Each named move below is a turn or a mirror, shown by a few rows before and after it. Which moves, in which order, take the first row of each later pair to the second? The first pair is answered.
Q68 (before |-> after):
[ 13 -19  -7  12  -2   1  -6   7   0   8  14   5   1   2  -2  10   1 -13
 -11   9  -8  -5  13] |-> [  5 -16 -11  14  -8   2   4   3   0  12  13  10   7  -3  -7   7   1  -7
 -16   6 -15  -8   9]
[ -5  -2  -4  -8   2   0  14   1  -2   7  -1   4   0   4   1  -5  -3   8
  -8 -13  -9  -6  -6] |-> [10 -7 -1 -9 11 -2 -1  7 -4  2 -1 -2 -8 14  8  1 -1 -7  0 -6  2  0  2]
[ 35 -29  -7 -11  25 -11 -17  10 -34 -14   7   7 -15  17   5   3  16 -23
  10  18  -1  11  24] |-> [-12 -13 -16  -8  -9 -10  37 -10 -25  11  11  29  15 -17 -19 -10   9  24
 -17  -5 -42  -4  -1]
Q435 (before |-> after):
[  3 -14   7  -9   5   1  -5  13   0   3   8   3   4  15   9  14  12  -3
  -2  26   2   7   6] |-> [-15  -7   7  -2  -5   9   2   2  13   5  14  -1  14  16  -1  16   8   3
  -8  21   0  -3   3]
[-15  -3  15  23  -8  22 -17 -29  39  10   7 -17   9  10 -29  31  -5 -15
   0 -12  11 -11  -8] |-> [-31  18  16  -9 -10   1   5 -21  18  15 -22  -7   5 -15 -21  -2 -19  28
  10 -26 -15   7 -35]
[ -3  -6   7  20  -5  20  -8 -16  34  -6  22 -15   4  26 -18  17   2 -21
  -4  -1  13 -15  11] |-> [-34  18   9  -1 -15   8  18 -19  29  -1  -1  -6   8   2 -18 -13 -11  25
   0 -19 -11  -7 -16]
Q640 (before |-> after):
[ -3   2   4  13   6 -10  -3  -4  21   0  18   1   9   1  -4   8   6 -27
 -13   1 -15   1   8] |-> [-11   8   4  11   3  -9   0  -8  26   1  17  -1  12   0  -6   5   4 -19
 -14  -3 -18   1   4]
[ 33 -11  -4 -12  19   1 -12  29   1 -12 -14 -11  -8  11   7   2   4 -29
  11  -5  14  -4  14] |-> [ 27 -19 -21  -5   0  -4  23  27  -6  10  -4  20   6 -14  -1   1   9 -16
 -15  -7 -14 -11   7]
[-19  24   8 -11 -10   1   4  -9   0   0 -13  -6   4   0   0 -12 -10  28
  15 -10  -5   2 -11] |-> [ 10  12  10 -13   6  -1 -21   2  -7 -10 -14 -12 -12  17  13  -5  -5   1
  26   2  12  12   4]
[  6  -2   5  22  -9   4  -2 -14  19  -3  16 -12  10   7 -14  31   1 -27
 -30   2  23 -16  17] |-> [  1   0   3  23 -15   5   7 -14  19   2  15  -7  14   2 -16  30   0 -22
 -36  -2  19 -19  13]
Q934 (before |-> after):
[ -6   5  10   6   6   9   1 -10   5  -1   1   1   0   0  -3   4  -7  10
  -1   1  -4   1   3] |-> [ -4   4   8   9   5   9   4 -11   4   1   2   3  -1   2  -4   5  -7   9
  -4   1  -4   0   4]
[ 37   6  -1 -23  29  -2 -38   1  14 -14  -3   8 -34  11  24  26  -2 -28
  21   3  20  13  36] |-> [ 36   1  -4 -14  26   5 -37  -4  20 -10   4   9 -28  11  19  36   0 -36
  13   6  21   6  39]
[-11  -7  -5   7  12   0  12   7   5  -1   6  -2  12   1  -7  -9  11   8
  -5   1  -3  -2   3] |-> [-11  -7  -7   5  12  -1  14   9   5  -1   4   0  10  -1  -5  -8  11   8
  -5   1  -5  -1   1]
Now pairs of rows:
Each pair is two moves apart.
[ -8 -12 -11  13 -22   7  28  -4  -2  20  21  22  14 -17 -13   7  11   8
 -26  -1 -14 -20   1] |-> [ -7   5  18   3   7  15 -27  -5  13 -18   0 -36  -7  23  -2   6  -3  -4
  21   1  32  -8   9]	Q640 then Q68
[ 16  -7   1  -6   0   8 -13  12  18 -11  -5  -5  10  12   1   4  -6 -12
  -1 -13   3  -2   7] |-> [  2   3   1 -15  -5   3  -1   9  14  -7 -13  -3  13   3   0  -8 -10   7
   0 -22  -8   2  -4]	Q435 then Q435
[  8 -11  -5  19  -2  -6   5  -2  -4   8  25  12  10   6   0  10  -5  -5
 -20   8  -2  -3  11] |-> [ -7   7   1  -2   0 -18  13   2 -13   4   3   9   5  -5   6 -14 -16  24
  -6  -3 -12  10  -6]	Q640 then Q435
[ -3 -13   6  -3  12  14  12   4 -20 -18  -4   9 -41 -15  -9 -43  -3  20
 -12 -27 -12  29  -7] |-> [  6 -27  -6  12   6  20  21   3 -22  -8  14  24 -32 -17 -16 -30   8   6
 -31 -20 -17  20   0]	Q435 then Q640
[-21   3   5  29 -13  21   5 -16  20   1  20 -16  25   2 -17   9   3  15
  -9   3  -1 -18  -5] |-> [ -5  15  18  -7  13  -4 -19   6  -4 -16 -16 -27  -4   9  13 -16  -6  24
  30   4   8  15 -14]	Q435 then Q640
[-19   8  -5   3  -2  -6  18  -5  -9   9  -1   1  10  -6   3   1  -7  16
   1 -12 -14  12  -9] |-> [  9  -9 -12   6   5  -9  10   7 -19  10   4  12   0  -1  11   9   3  -6
  -4   0 -11  17   2]	Q68 then Q640
[ 10   3  -3  -6  16 -11 -25   5 -10  -8 -19 -13 -15  17  14 -12  -2  -3
  10  -3  11  24   9] |-> [ 24 -19 -21   8   4  -8  -6   8 -16  10   2  15  -4   7   6   3  11 -16
 -19   5  -1  13  15]	Q934 then Q640
[-14   4  22   6  -1   0 -14  -3  12 -19   3 -15  13   3   1  -7  -4   4
   4  -3  13  -4  -5] |-> [  7 -18   2  11  -6  -5   3   8  -4   1  19  19  14 -12   4   1  10 -11
 -20   7  -1  -6   1]	Q640 then Q640
[ 34 -20  10  13  -4 -17 -25  16  15 -17  11 -13  -2  -2  11  -8   8 -27
 -15  -3  10  -2  25] |-> [-13   7  13   4 -22 -20   8   1  22  -9  -2 -11  15 -25   1 -33  -9  22
 -20 -25 -16  -5  -3]	Q435 then Q435
[  5   5   0   7  -7  -8  33  -4  -4  22   4  15  17 -10 -10   0   3  19
 -16  -1 -25  -7   2] |-> [ 22   7   7 -14  11 -22  18  12 -22  13 -14  11  -4  -4   7 -12  -1  18
   6   3 -18  14   2]	Q435 then Q934
[ -1   9   8   6 -12   8  10  -8   5   7  -1   5  14   6   0  20 -13  -1
 -22   2  -7  -6  -4] |-> [ 18   5   7 -10  -1  -5   5   7 -14   7 -15  11   1   3  16  11 -11  -2
 -12   7  -7  10  -4]	Q435 then Q435
[ 11 -16  -5  13  11   8  10  -9 -11   8  16  22  -3  -4   2  22   8 -17
 -16   8  -2   2  12] |-> [-12   0  -2  -1   4   1  26 -14 -12  14   5  24   2 -19  -1   4  -1  11
 -15  -3 -19   6  -7]	Q435 then Q435
[ -1   9   4 -30  10 -43   8  11 -22   9 -17   4 -11 -16  12 -33 -10  21
  10 -12 -16  33 -26] |-> [-18   1 -12  -2 -16 -27  37  -5  -9  30  10  20  14 -27 -10 -14  -1  18
 -27 -13 -32   7 -23]	Q435 then Q68
[  4  -2   0  -8  -3  -7  -5  -8 -19  10  10  -1  -8  -2  -8 -16  -6  -3
  -2  -2 -16  -3 -15] |-> [  1  -4  -1  -4  -5  -5  -3 -12 -14  11  12  -1  -6  -4 -12 -13  -6  -3
  -6  -3 -18  -7 -15]	Q435 then Q640
[  5  -8 -22  -1 -22   1  41  -2 -11  24   6  39  12 -30  -9   6   1   4
 -27  -7 -31   1  -4] |-> [ 45 -23 -21  -9   2  -7   9  18 -28  13   0  34 -13 -12  13  11   8 -27
 -10  11 -10  18  10]	Q435 then Q68
[-32  10   3  38 -13  13 -19 -15  40  -6   7 -17   3  30 -15  13  -8   6
  16 -10  13 -19  20] |-> [  2   6   7   6  14 -10 -40  15   7 -16 -17 -13 -30  33  17  -6  -9   1
  45   1  19  15  20]	Q435 then Q640
[-22  10  -5 -18  -9 -20  19   3  -1 -10 -22   8   0 -13  -4 -12 -23  12
  30   1   4  10 -16] |-> [  1 -12  -7   8  -1  -2  -6   2  12 -17   6  -2   1  12  -8  22 -10 -35
  23  18  29  -4  13]	Q435 then Q435
[ 26 -17  -8  -8  -2  19 -17  33   1 -35  -4 -23   4   0  -1  -7   4 -21
   9  24  16  23  22] |-> [  9 -20 -11  12 -18  34  -3  19  20 -28  15 -20  23  -3 -19   4   7 -23
 -12  21  13   3  24]	Q435 then Q640
[ 16 -18  -8  11  -4   2   8   1   4  15   6  18   7  -4  -8  26  10 -16
 -22  -4 -15 -10   6] |-> [ -8  -1  -1   8 -13   6  18 -11  14  13   0   8  16  -6 -17  17   0   6
 -20 -17 -20 -14  -7]	Q68 then Q640
[ 34 -14   1  -2 -16 -20  27  -6   3  17  14  27 -17 -21 -14   1  12 -19
  -3  21 -26   6  12] |-> [ 24 -15   4  11 -21  -9  24 -19  19  14  24  17  -9 -13 -25  13  12 -25
  -7  18 -17  -7  17]	Q68 then Q435
